In the rows, zero is written as 128.
Each path below is one point turned by a fixed rotation once a step. After each direction that follows a path, write how fast that rotation turns it, in degrees per step (0 if it stays still).
Each turn is a multiple of 5 degrees from 10 to 175, or 0.
Each row of a path follows its step; steps can be skipped.
Path 1:
step 0: [131 126 134 137 130 132 127 124 120 125 123 124 132 133 122 134 135 142
 129 122 132 121 125 119 121 132 132 131 127 123 134 128 124 135 120 125
 138 137 128 130 120 122 122 122 137 126 128 126 134 129]
step 1: [132 118 133 140 118 115 123 133 122 124 130 134 125 128 119 138 131 130
 126 128 133 122 127 126 123 136 130 127 129 128 125 134 128 125 126 133
 132 123 127 119 128 127 125 122 125 136 134 124 125 116]
step 2: [129 137 122 136 128 122 128 130 127 113 138 131 131 128 128 140 120 125
 134 137 121 135 134 129 120 130 129 126 129 120 132 132 123 116 124 130
 123 127 124 131 129 130 131 121 129 136 132 124 128 131]
step 3: [132 124 121 127 129 132 134 121 128 121 136 129 126 131 116 121 131 123
 121 133 132 132 140 127 125 123 122 126 124 121 133 129 124 124 119 136
 124 134 124 135 138 137 121 124 127 120 123 131 130 126]
step 4: [130 125 126 130 138 124 125 131 125 132 141 134 130 130 126 117 128 131
 127 122 128 126 129 123 124 120 115 123 141 128 135 135 126 134 121 125
 138 133 121 131 126 119 121 129 132 122 129 123 134 126]
step 5: [130 135 137 136 128 127 125 121 135 126 129 127 119 138 126 128 127 136
 125 124 123 122 119 115 127 135 121 129 131 122 127 133 119 131 126 139
 132 120 129 125 124 123 125 133 125 127 127 120 133 118]
step 6: [126 129 130 126 128 131 117 133 120 111 123 128 125 128 132 130 131 129
 126 124 125 128 130 132 125 145 129 125 127 113 126 131 118 136 119 129
 130 126 127 124 125 131 129 119 131 133 132 125 127 124]
step 7: [133 124 134 131 125 124 126 134 126 117 131 130 127 127 115 128 129 124
 131 126 131 127 132 127 122 130 131 132 116 119 136 131 128 114 130 127
 139 134 128 128 121 133 122 121 137 129 130 136 131 133]
step 8: [133 134 120 136 128 122 127 127 126 128 134 137 130 135 122 135 135 120
 129 123 138 122 136 126 115 123 126 122 130 133 129 126 132 119 119 131
 129 139 124 130 127 131 123 131 129 133 131 122 125 121]
step 9: [133 131 127 139 131 129 135 123 120 125 132 130 129 123 121 134 122 135
 132 140 127 126 131 117 122 130 121 135 139 122 133 131 130 134 121 134
 121 136 122 136 131 121 125 129 126 127 129 124 130 121]
step 10: [128 118 124 133 129 126 120 124 127 118 133 130 123 122 124 125 128 135
 118 130 122 127 122 128 128 127 116 122 130 121 126 132 126 125 124 128
 125 118 126 126 139 127 122 117 123 120 128 120 135 120]
[129 126 127 130 128 126 132 130 129 128 132 129 129 130 130 129 126 128
 126 129 127 130 129 128 131 126 124 128 128 126 126 127 131 127 127 126
 124 129 128 130 131 127 127 128 128 127 125 128 129 125] | 55
[129 125 128 127 128 125 127 130 126 127 131 127 128 127 125 125 127 129
 127 128 129 127 126 128 133 127 127 128 126 132 129 130 130 125 130 126
 131 129 127 124 127 126 129 127 129 127 130 127 130 127] | 115
[129 130 126 128 129 128 129 129 129 128 130 129 131 128 125 129 125 126
 129 131 129 129 130 127 125 126 131 131 128 128 128 127 132 129 128 127
 130 127 128 127 131 133 129 128 126 128 132 128 128 125] | 60
Path 2:
step 0: [115 121 125 109 131 118 133 133 131 129 126 131 129 129 123 130 138 128
 137 125 134 119 117 124 116 125 135 134 135 128 133 129 118 113 130 125
 136 123 130 129 128 136 122 119 131 129 124 129 131 136]
step 1: [118 125 128 126 135 131 125 129 136 133 138 136 129 120 132 131 120 132
 120 138 142 121 128 136 129 124 146 134 125 133 130 116 121 118 127 138
 125 123 129 133 134 128 128 139 131 130 130 133 139 132]
step 2: [123 136 131 125 125 132 136 137 131 130 134 131 131 126 123 120 126 121
 131 126 121 121 125 123 107 112 135 136 130 132 134 130 117 116 128 131
 127 133 126 134 129 140 125 129 123 142 122 129 128 132]
step 3: [121 131 114 127 130 124 127 131 134 129 125 132 134 123 131 138 132 129
 129 127 147 117 125 132 118 124 142 131 125 128 140 121 136 120 125 120
 122 129 132 121 126 126 119 135 129 136 131 125 136 139]
step 4: [124 136 137 133 127 135 131 138 130 132 134 138 130 125 132 120 127 116
 122 132 136 121 131 135 122 126 135 137 127 142 136 125 124 125 134 134
 130 129 131 125 137 134 129 137 112 128 115 119 123 131]
step 5: [120 130 120 136 128 125 134 131 126 125 135 131 134 129 125 125 122 121
 140 123 143 123 128 128 114 109 123 131 122 126 138 124 128 137 126 117
 123 129 125 127 128 135 124 126 120 135 140 127 130 136]
step 6: [135 128 122 140 129 117 127 137 133 138 122 127 120 124 134 126 130 120
 136 124 142 120 130 137 123 129 130 143 131 138 131 123 134 119 132 124
 138 125 139 121 131 129 129 139 119 123 125 126 124 132]
step 7: [114 123 132 134 130 116 134 135 124 127 138 142 131 142 127 121 131 119
 130 125 143 129 125 135 115 121 128 131 129 137 124 127 123 137 132 130
 131 124 124 129 134 126 129 118 118 121 132 124 132 126]
step 8: [128 116 126 136 134 124 123 134 132 137 135 121 116 128 127 122 121 125
 146 123 131 123 128 139 117 122 126 134 124 124 129 117 123 122 136 129
 126 116 132 121 130 133 132 134 130 127 140 137 130 136]
step 9: [127 128 123 134 125 110 133 129 137 127 128 136 120 131 129 116 142 129
 132 128 141 128 120 134 114 129 132 128 135 137 119 132 117 113 130 137
 136 129 130 134 124 129 125 124 124 123 127 131 131 130]
step 10: [123 116 128 131 129 119 120 138 134 129 142 135 127 133 126 135 121 125
 132 125 127 122 133 142 117 127 143 124 127 124 125 120 120 125 132 133
 120 114 123 131 137 122 124 124 130 132 125 126 137 136]
[125 129 127 131 128 128 129 130 128 132 128 125 131 129 127 126 126 128
 126 129 125 125 129 129 128 127 127 126 129 126 128 126 126 127 130 124
 126 127 127 128 124 131 129 125 128 130 129 131 126 126] | 125
[129 126 127 128 128 123 129 130 129 127 124 129 130 125 130 129 132 128
 125 126 130 125 127 128 131 127 129 127 130 128 129 129 127 127 127 128
 127 126 130 126 124 128 130 127 130 127 126 124 126 127] | 120
Path 3:
step 0: [137 126 129 129 132 125 124 126 127 144 132 126 133 131 121 129 138 129
 112 129 130 141 134 132 116 135 135 126 129 128 124 127 116 127 125 123
 125 126 132 129 122 130 125 144 126 131 137 116 127 131]
step 1: [132 135 127 123 124 127 123 125 128 131 122 134 124 134 131 123 133 127
 117 125 128 133 131 132 120 136 119 120 124 144 130 120 117 119 124 120
 138 136 117 127 119 131 128 137 122 119 131 116 123 129]
step 2: [131 131 128 131 135 135 125 118 126 130 125 129 126 137 135 115 140 142
 119 136 137 137 124 131 118 130 136 137 125 137 119 125 121 120 126 128
 135 129 124 139 130 126 128 133 118 126 129 126 124 128]
step 3: [130 124 123 119 132 117 129 113 128 138 126 128 129 141 124 126 136 130
 117 133 138 131 142 133 119 128 129 128 121 127 129 119 125 125 137 129
 143 133 130 125 130 128 131 131 118 120 127 129 134 133]
step 4: [134 139 129 132 131 131 125 115 123 133 122 129 123 126 141 115 128 128
 119 133 127 126 132 130 121 117 126 124 121 131 132 127 125 123 140 128
 134 131 130 126 136 124 142 141 121 121 129 121 127 138]
step 5: [127 132 127 126 144 125 127 123 117 131 133 133 131 127 117 112 126 120
 118 131 129 140 128 129 123 121 133 142 128 129 126 128 119 127 136 135
 131 133 127 124 133 131 136 139 116 128 130 122 129 125]
step 6: [139 130 123 124 133 123 125 126 126 139 137 125 117 135 127 121 129 116
 113 129 133 124 134 128 123 135 119 132 138 133 126 131 123 123 145 129
 131 133 133 126 126 124 132 140 130 129 134 122 123 130]
step 7: [132 133 126 124 133 128 136 129 123 130 121 130 126 133 132 118 124 126
 113 131 127 137 126 125 118 131 124 122 137 136 124 139 121 129 128 127
 135 130 124 131 129 121 137 132 121 136 122 107 124 126]
step 8: [130 132 128 122 135 118 126 123 124 140 131 126 132 144 133 115 128 135
 121 126 130 128 122 138 123 138 131 132 138 136 126 134 122 126 127 126
 126 132 133 127 126 130 124 132 112 128 135 119 136 122]
step 9: [134 133 132 121 125 123 128 126 127 141 125 132 129 143 131 117 136 128
 114 124 129 127 130 137 123 130 120 124 123 122 118 124 118 130 122 127
 132 130 131 129 123 111 132 136 125 129 128 123 132 139]
step 10: [129 134 136 133 137 125 123 116 127 141 124 128 132 131 132 124 138 130
 120 135 128 142 122 134 128 116 121 123 130 135 123 128 117 125 124 119
 133 129 122 115 125 125 131 129 118 125 131 120 126 131]
[130 128 128 128 128 129 128 127 126 127 126 133 125 127 131 128 128 128
 128 130 126 127 128 130 128 130 123 125 124 127 130 130 128 131 128 130
 129 127 126 126 128 126 128 127 130 127 127 126 123 129] | 130
[130 127 133 127 128 128 130 129 128 128 127 128 128 128 127 126 126 127
 128 127 131 126 128 125 127 129 128 129 132 126 131 131 130 133 129 129
 126 130 127 128 123 126 129 129 126 130 130 126 127 127] | 40
